In the data rows, 128 means zero.
Some points, one per row:
[105 110 142 121  95 127 153 117 187 103 182 108  75 123 171 138 103 161  83 139 114 139 113 131 116  77  59  57 105  85  68  75]
[121 152 114  87 141 149 130  72 177  58 185 151  82 148 149 115 142 142  66 171 177 151 107 164 105 109 147 112  51 102 148 199]
[128 183 113  99 163 100 127 127 150 146 132 108  82 127 103 114 130 145 151 136 150 147 143 150 123 147 169  91  96  93 142 126]
[120 109 138 146  96 130 133 138 127 121 114 148 116 128 162 135 161 130 140 160 149 125 121 124 153 155 123 170 159 157 125 131]
[151 166  87 107 172 131  98 122 165 145 140 116  97 126  93 150 114 130 124 145 129 138 151 168 117 144 163 146 106 140 193 126]
[175 199 139 114 138 112 129 130 113 168 115 127 108 127 133 122  95  80 132  74 146 129 128 137 143 132 153 170 140 179 188 189]
[105  93 178 161  95 111 104 150 106 111 158 145 136  84 177 152 104 172 159 124 109 134  95 118 181 150 119 128 192 133 121  78]
[105 167  93 105 210 138 112 105 191 117 141 105 107 126  84  90  77 132  99 176 140 145 116 210 143 186 166 147  65 141 157 152]
[197 186 114 101 142 143 149 127 164 167 134 125  75 144 148 120 116 138 113  93 120 155 144 151 147 147 154 209  97 176 161 215]
[ 83 131 148 164 100 115  79 141 109 120 117 126 141 101 127 126 126 155 136 157 156 131 122 123 156 132 117 162 184 129 157 130]
[255  82 175 126 185 163 255 143 101 166   0 120 189 153 195 105 153 108 199  81 116 147 146 160 168 136 192 202 255 221 152 210]
[179 160 116 114 156 177 121 105 159 128 127  98  82 139 104  98  92 136 147 124 107 106 127  84  32  41  41  50  34  46  53  54]
[118 140 135 119 118 107 121 116 167  91 198 136 157 128  83 122 144 131 121 176 137 108 144 142 140 156 149 118 166 120 139 174]
[116 123 157 141 110 115 124 154  82 111 122 166 157  75 125 172 156 144 129 138 145 117 117 103 182  41  41  50  34  46  53  54]
[ 93  99 141 108 107 119  76 124  78 112  63 138 126 140 202 163 139 140 181 143 118 122 172 132 151 109  85 142  34  46  53  54]
[209 138 134  81 160 141 180 160 137 170  47 133 121 157 160 143 133  88 152  75 142 131 184 142 161 135 137 190 185 194 166 167]
[229 149 164  94 154 131 163 135 110 150  72 154 155 117 184 169 124  99 153  99 136 176 163 193 156 136 186 161 180 191 176 176]
[ 99 164 118 161 138 103  95 111 169 115 158 145 108 129 100  87 123 113 150 150 169 161 132 168 141 142 163 122 135 135 157 173]
[255  58 179 140 192 175 255 146 106 163   0 111 203 149 204  96 155 108 206  75 102 155 136 165 181 139 199 209 255 220 146 230]
[103 145 130 100 164 153  80 103 127 136 111 110 151 109 109 142 162 100 128 172 154 123 140 156 141 142 146 116 101 151  87  85]
[ 78  54 156 187  52 127 107 111 130  79 143 163 106  62 207 170 117 194 142 115  92 126 109  98 165 126 116 118 174 163 155 125]
[108  28  82 211  59  97 111  87  46 147 172 113 192 141 100  83 123  91 137 169 151 123 169 125 137 168 162 106 255 127 164  62]
[136 197 109 118 131 147 151 144  91 149 106 103  58 140  97 143 116 140 120 125 133 109 207  69 141 167 149 218  21 156 141 195]
[ 60 110 128 140  95 143  70 152  57 135  26 121 113 123 161 152 108 158 148 126 125 103 182 114 165 119 104 174 119 122 142 151]
[101 138 132 175 106 108 121 141 129 122 160 166 155 104 109 159 122 136 135 145 126 125 109  73  57  73  83  89  72  69  82  65]
[103 111 126  67 143 114 187  92 162  67 230 104  24 187 179  95  94 130  52 188  90 154 116 134 119 151 170 137  80 115 187 184]
[126 159  42 149 140 123 121 143 164 148 149 116 194 130  66  67 118 127 138 121 181 181 105 184 139 176 153 165 155 175 172  87]
[122  92 120 175 158  90  65 167  84 121 165 134 178  65  87 146 115  98 120 126 135  99 130 171 174 132 149  84 249 126  82  96]
Then 12 other points, each followed by its number:
[120 115 110  95 132 107 145  65 176 104 200 149  79 153 141 110 111 119  91 190 138 159 117 143 127 148 161 148  88  70  81  72] 0
[179 134 150  83 162 142 179 130 142 148 101 137 160 152 155  77 149 123 205  41 109 155 166 144 120 157 142 221 177 188 166 183] 1
[ 88  97 150 160  96 135  98  84  72 137  19 151 130 144 166 141 159 163 171 148 143 113 180  97 154 124 123 153  92 144 129 120] 2
[137 168 110 132 130 125 161 162 109 155 149 108 112 146  77 137 111 130  89 140 141 135 156 133 144 149 161 213  62 134 152 208] 3
[118  95 104 138 168 103 124 141 126 146 148 136 179 123  53  81 121  65 127 114 157 145 146 228 108 128 174  81 231 150 202  79] 4
[120 127 115 116 149 141 105 125 140 130 126 113 143 121 118 146 139  85 153 134 133 125 142 160 129 177 125 112 145 154 153 162] 5
[117 142 154 151 130 117 142 158 132 120 135 178 142  99 125 167 118 141 135 128 136 122 117  61  60  76  77  91  76  91  90  92] 6
[127 143 103 109 144 124 131 125 128 100 125 123 201  90  47 130 148 146  73 158 132 111 158 115  66  70  68  74  65  71  79  82] 7
[132  31  89 191  77  92 143 105  69 146 203 115 206 140 103  61 122  88 152 127 134 136 163 137 133 179 172 127 255 144 171  79] 8
[106  58 210 205  61 114  98 171  85 120 140 151 146  60 206 174 113 188 190 103  92 119  80  94 202 137 104 124 238 138 105  88] 9
[158 174 116 132 131 165 213 135  89 150 133 119  49 193 103 159 172 178  99 147  98 142 196 108 148 149 157 234   9 156 178 215] 10
[134 186 122 139 141 102 115 105 183 137 138 151 103 142 117  86 116 100 160 132 174 161 142 180 124 147 167 149 144 148 170 178] 11
Which of these numbered points is nearest to each point below, looking only along the 8 directions in which the first points spread most? Its number follows each.
[141 111 130 124 109 140 130 137 120 125  72 122 139 102 130 133 152 132 131 111 148 114 126 125 135 161 117 130 186 169 136 148] > 5
[103 184 126  79 150 135 154 137  53 147 109  64  97 118  94 139 113 128  87  88 149 118 141 121 116 147 169 218  50 159 180 242] > 3
[109 164  95 139 179 108  78  94 150 129 143  87 167 139  82 102 124  79 181 122 171 151 135 199 112  41  41  50  34  46  53  54] > 7
[ 53  88 180 202  62 105 142 196 129  99 142 165 140 100 170 144 120 170 159  88 117 123 122 110 158 117 126 130 247 180 133 103] > 9
[ 64  72 161 149 106 165  41 113  32 174   0 154 132 171 236 130 127 158 137 140 156 161 220  69 127 159 111 158  85 170 136 151] > 2
[146 131  86 172 133  96  94 123 143 153 139 107 203 133  46 115 121  88 163 134 169 155 166 217 169 171 188 104 198 134 185 116] > 4
[116 126 104 106 145 107 149 119 116 100 124 123 196  91  42 124 134 144  64 161 121 105 169  98  32  41  41  50  34  46  53  54] > 7
[110   0  58 239  41  74 120  96  37 146 254 100 219 129  74  63 103  69 123 170 147 126 156 134 138 189 182  79 255 127 177  36] > 8
[114  84 172 211 110 105 148 191 118  68 166 175 138   0 125 206 140 167 156 100  95 121  81  92 208 146 113 101 255 154 139 149] > 9
[111  96  68 225  62 119 111 131  99 119 211 118 216 138  53 112 100  75 140 172 129 163 133 163 172 137 157 107 255 164 158  97] > 8
[104 135 110 114 159 118  97 111 182  99 175 135  68 157 122 145  89 135  85 164 154 147 140 150  92 144 176 119 113 140 190 191] > 11
[109  71 156 210  58 125 103 143 113  95 131 157 143  55 187 174 141 183 178  86  93 118 118 102 192 127  79  89 184 133 111  82] > 9
[198  72 148  54  91 135 255 106 103 182  57 164 224 200 203  79 186  95 206  46 104 128 192 142 135 122 173 228 191 225 151 126] > 1
[103 106 153 143  83 135  81 133  98 142  46 138 117 126 166 140 129 147  54  24  30  32  33  33  32  41  41  50  34  46  53  54] > 6
[113 113 162 190  97 130 142 170 132 102 148 127 119  54 166 185 140 164 176  78 120 122 116 119 186 158 121 103 242 180 126 102] > 9
[113 127 123 101 173 136 124 129 156 111 187 136  87 145 101 129 114 136 100 139 133 168 131 162 117 164 133 135 139 115 178 169] > 11
[ 77  80 168 160  59 137  77 135  84 127  48 155 136 115 197 144 141 150  65  61  52  61  52  59  67  68  66  83  81  78  78  78] > 6
[176 166 121 115 141 153 206 136 101 145 123 132  77 178 126 146 173 157 123 125 110 141 187 123 144 154 156 217  62 170 165 208] > 10
[123 137 124  83 180 123 114 100 156 109 167 131  70 144 103 108 116 133 137 158 162 171  93 193  32  41  41  50  34  46  53  54] > 7
[102  93  96 195  66 118  97 131  80 112 155 128 187 139 114 133 111  96 158 161 119 148 150 145 167 137 141 129 191 129 127  84] > 8
[ 93  66 192 173  77 119 104 137 118 115 150 143 107 100 201 162 108 180 135 130  97 118  97  96 168 140 120 133 181 133 115 132] > 9
[227 115 133 114 182 135 211 118  99 184  80 113 174 102 163 106  97 121 190  58 138 126 163 146 153 170 216 207 249 214 184 202] > 1
